Q: [51, 71, 75, 22, 11, 5, 83]
A: 11
Q: [[515, 434, 153, 509, 445, 238], [694, 658, 759, 965, 502, 424]]
A: 238
Q: [26, 9, 20, 32, 758]
A: 20
Q: [1766, 8189, 3778, 6503]
A: 3778
Q: [2, 3, 0, 8, 3]
A: 2
Q: [26, -46, -50, -9, 21, -12, 17]
A: -46
Q: [[-754, -908, -879, -670], [-821, 418, 857, -883]]
A: -883
Q: [1, 2, 6, 9]
A: 2
Q: [[76, 22, 87, 29, 54], [41, 40, 41, 39, 40]]
A: 29
Q: [[6347, 5711, 5194, 6319, 6211, 5711, 3405], [8073, 6488, 3932, 7177, 4425, 6488, 3698], [8275, 6219, 4772, 7011, 5560, 6219, 2701]]
A: 3405
---
-29   22   -9   12  -29
-29   21  -11   11  -30
→ 21

-32    2    1   20   -1   -1    6 → 6

 38  -29    7  -37   -7  -37  -14
-10   10  -18   -9  -11    2   14
→ 14

 29   36   32   27  -32 → 32

 10   12   37   31   -4  -11   24 → 31

 14   -4  -21    0  -30 → 0

 27  -38   32   34   39  -36  -34 → 34
---
-30, 22, 24, -19, -33, -26 | 24

27, -21, -24, -23, 23
30, -28, -18, -26, 20
31, -22, -27, -28, 22
| -22

18, -6, -21, -9
31, 3, -7, 2
-9, -11, 3, 27
| -9

36, -26, 11, -15, 36 | -26

27, -30, -19, -31, 19, 26
32, -20, -24, -28, 25, 24
| -24

-25, -14, -21, 18, 23
-36, -14, -17, 16, 27
-30, -15, -21, 11, 27
| -15

8, 30, -11, 21
5, -2, 22, 25
-2, 5, 11, -2
| -2
---
((-7, -2, 8, -20, 19, -2, 27), (-9, 7, 18, -28, -3, 7, -25), (-5, -5, 2, 29, 12, -12, 0)) -7
(33, 26, 27, -26) 33
(-25, -34, 6, -40, -29) -25
((26, -18, 4, -25, -3, -24, -15), (27, -22, 5, -23, -4, -29, -13)) 26
(-11, -27, 35, 19) -11
(10, 22, -40, -17, -19, 23, 17) 10
(5, 3, -30, 18, -28, 20, -2) 5
---
6, 14, -7, -18, -19, 30, 10 -> 6

3, 13, -20, 11, 27
32, -20, 8, -18, -24
-8, -33, 1, -12, 3
-> 1

-18, 25, -2, -5, -31, 15, -5
-7, -7, -9, -3, 10, 7, 28
24, -8, 14, 0, -1, 6, -8
-> -2

-4, -32, -38, 20, -11 -> -11

-5, 1, -11, -2, -8, -9, -34 -> -8

-30, -16, -25, 8, 5, 39, -17 -> -16

-3, 25, -12, 4, -5, 34, 5 -> 4

-40, -6, -31, 9, -18 -> -18

-27, 35, -32, 27, 40 -> 27
---
-5, 40, 39, 0 out 39

-35, 0, -27, 1
-1, 6, -1, 1
-5, -6, -3, 5
out -3

-18, 7, 7, 13
-2, -2, 30, -20
-8, 2, 5, 2
out 5

-15, -6, 33, 6 out 33

-18, -20, -9, -31
19, -12, 4, -19
out 4

-14, -7, 21, 7
-35, -18, 26, -3
15, 19, -30, 40
out -30

39, 1, -40, 4 out -40
---
23, 1, -9, -22, 22
-6, -3, -11, -24, 15
24, -5, -8, -18, 30
-> -6

2, 16, 20, 3, 13
24, 20, 34, 11, 12
-> 24

22, 3, 13, -7
29, 9, 13, 3
24, 4, 15, -8
-> 29

-27, -23, -21, -18, -19, -18
-31, -24, -17, -5, 3, 7
-> -31

2, -4, 0, -7, -4, 3, 13
1, 32, 16, 11, 14, -10, -3
7, 3, -1, 3, -8, 14, 0
-> 1

2, -3, -3, -3, 3, 2, 3
15, -21, -21, -20, 21, 20, 21
21, -29, -29, -28, 29, 28, 30
-> 15

-11, 4, 9, 6, -9, 2, -26
-11, 5, 7, 3, -9, 3, -29
-11, -5, 13, 6, -9, 3, -23
-> -11

18, -23, 3, 35
-26, 5, 10, -6
-> -26
---
-14, -35, -21, 13
-16, -9, -4, 22
Answer: -35

10, 8, -11, 3, -3, -16
26, 26, -23, 5, -8, -34
-4, -2, -14, 6, 4, -2
Answer: -34

5, -1, -18, 7, -36, 15, -24 Answer: -36

-15, 22, 22, 21, -22, -21, -22
22, -31, -30, -30, 31, 30, 31
-26, 39, 38, 37, -38, -36, -39
Answer: -39

-24, 3, 1, 8, -34 Answer: -34

-32, -23, -15, 31, 20 Answer: -32

-1, 11, 5, -17, -38 Answer: -38

18, 1, 33, 38, -5 Answer: -5

-4, 21, 11, 14, -13, -21
-31, 3, -8, 0, -1, -12
13, -29, 17, 2, 33, 3
Answer: -31

-36, -14, -10, -4, -2, 27
-31, -2, 14, 5, 8, 13
12, -38, -9, -9, 9, -21
Answer: -38
---
972,-954,-309,222,-397 out 972
238,161,343,895,151,132 out 238
196,67,137,87,19,201 out 196
183,961,738,922,298,235 out 183
3,8,4,0,1 out 3
8,1,8,8 out 8
---
[[-10.90, 8.58, -0.20, -13.92, 15.32, 15.56, 24.52], [3.90, 2.05, 5.26, 12.69, 11.42, 5.31, 7.62], [-9.64, 7.60, 1.81, -3.83, 8.43, 11.61, 17.50]] Answer: -0.20
[[-0.05, 0.07, -0.19, -0.16, 0.15], [0.06, -0.13, -0.17, -0.04, 0.15], [-0.22, -0.16, -0.04, 0.10, 0.15]] Answer: -0.19
[[-0.106, 0.018, -0.106, 0.153], [-0.031, -0.149, -0.031, -0.226], [-0.054, -0.166, -0.054, -0.211]] Answer: -0.106
[[-11.2, 24.0, 11.3, 8.3, 19.4, -0.7], [-20.8, 16.4, 18.8, 12.6, -5.8, -18.6], [-10.9, 4.6, 12.8, 9.8, 13.7, -10.6]] Answer: 11.3
[[170.3, -187.0, 221.3, 161.7, -193.4, -149.5, 111.8], [-178.4, -242.7, -124.6, 90.7, -161.4, 147.3, 138.4], [63.1, 119.6, -81.8, -125.5, -194.9, 91.1, 151.7]] Answer: 221.3
[[-225.9, 36.6, -181.0, 99.6, 17.9, 55.6, -176.4], [-235.5, -35.1, -187.0, -61.2, -71.2, -45.7, -220.1], [-202.8, 224.9, -89.3, 148.9, 146.2, 181.2, -144.0]] Answer: -181.0
---
9, -11, 12, 0
3, 0, -3, -4
23, -29, 38, -2
→ -3

-5, -24, 31, -1, 4, -29, -2
13, 4, -17, -4, 14, -27, 1
→ -17

3, 5, -6, -3
-31, -7, 27, 10
-35, 1, 20, 17
→ 27

16, -21, 29, 14
23, 24, 35, -10
→ 35

23, -9, 0, 35, -1, -16
-3, 6, 23, 17, -3, 32
→ 23

27, 5, -15, -6, 38, 5, 9
-2, -16, -34, 11, -27, -31, 20
-35, 35, -32, -4, -10, -16, 17
→ -34
---
[[ 13  17 -15  39 -22 -25 -13]
 [  6  17 -15  39 -22 -25 -13]] ans = -22

[ -7 -22  29 -29 -21   8] ans = -21

[-28 -14 -26  26  31 -12   9] ans = 31

[[ -9  12  11  -9 -12  11]
 [-28  38  37 -31 -41  33]
 [-14  19  18 -15 -20  17]] ans = -12

[-26  20  -2   0  29   0 -10] ans = 29

[[ -5  -4  -4   5   4   5]
 [ 31  30  29 -30 -29 -31]] ans = 4

[[ 10 -27   9  14 -20]
 [-34  37  32   6  28]] ans = -20

[[-16  16  13  -2 -12  12  15]
 [-33  11  23   2   0   2  15]
 [-13 -12  13 -17 -12 -33  24]] ans = -12

[-28 -31   1  14   1   7] ans = 1

[  8  -7 -29  -4 -14  26] ans = -14
---
[[7689, 6415, 6998, 6289],
 [5613, 5839, 1943, 6700],
 [4436, 6594, 8399, 7918]] -> 1943

[[44, 58, 56, 66, 63, 47],
 [20, 47, 74, 97, 55, 54]] -> 74

[[4924, 5631, 6252, 5001, 2965, 7970, 3465],
 [4924, 5631, 6252, 4895, 5971, 7970, 8652]] -> 6252

[[-36, 39, 31, -17, -19, 25, -15],
 [23, 21, 27, -40, -30, 25, -23]] -> 27

[[669, 149, 210, -535, -499, 292, -127],
 [-339, 280, 64, 821, -327, -109, 92]] -> 64

[[-9, 35, -39, 4, 31],
 [17, -18, -1, 1, -33],
 [-26, -10, 9, 5, -49]] -> -1
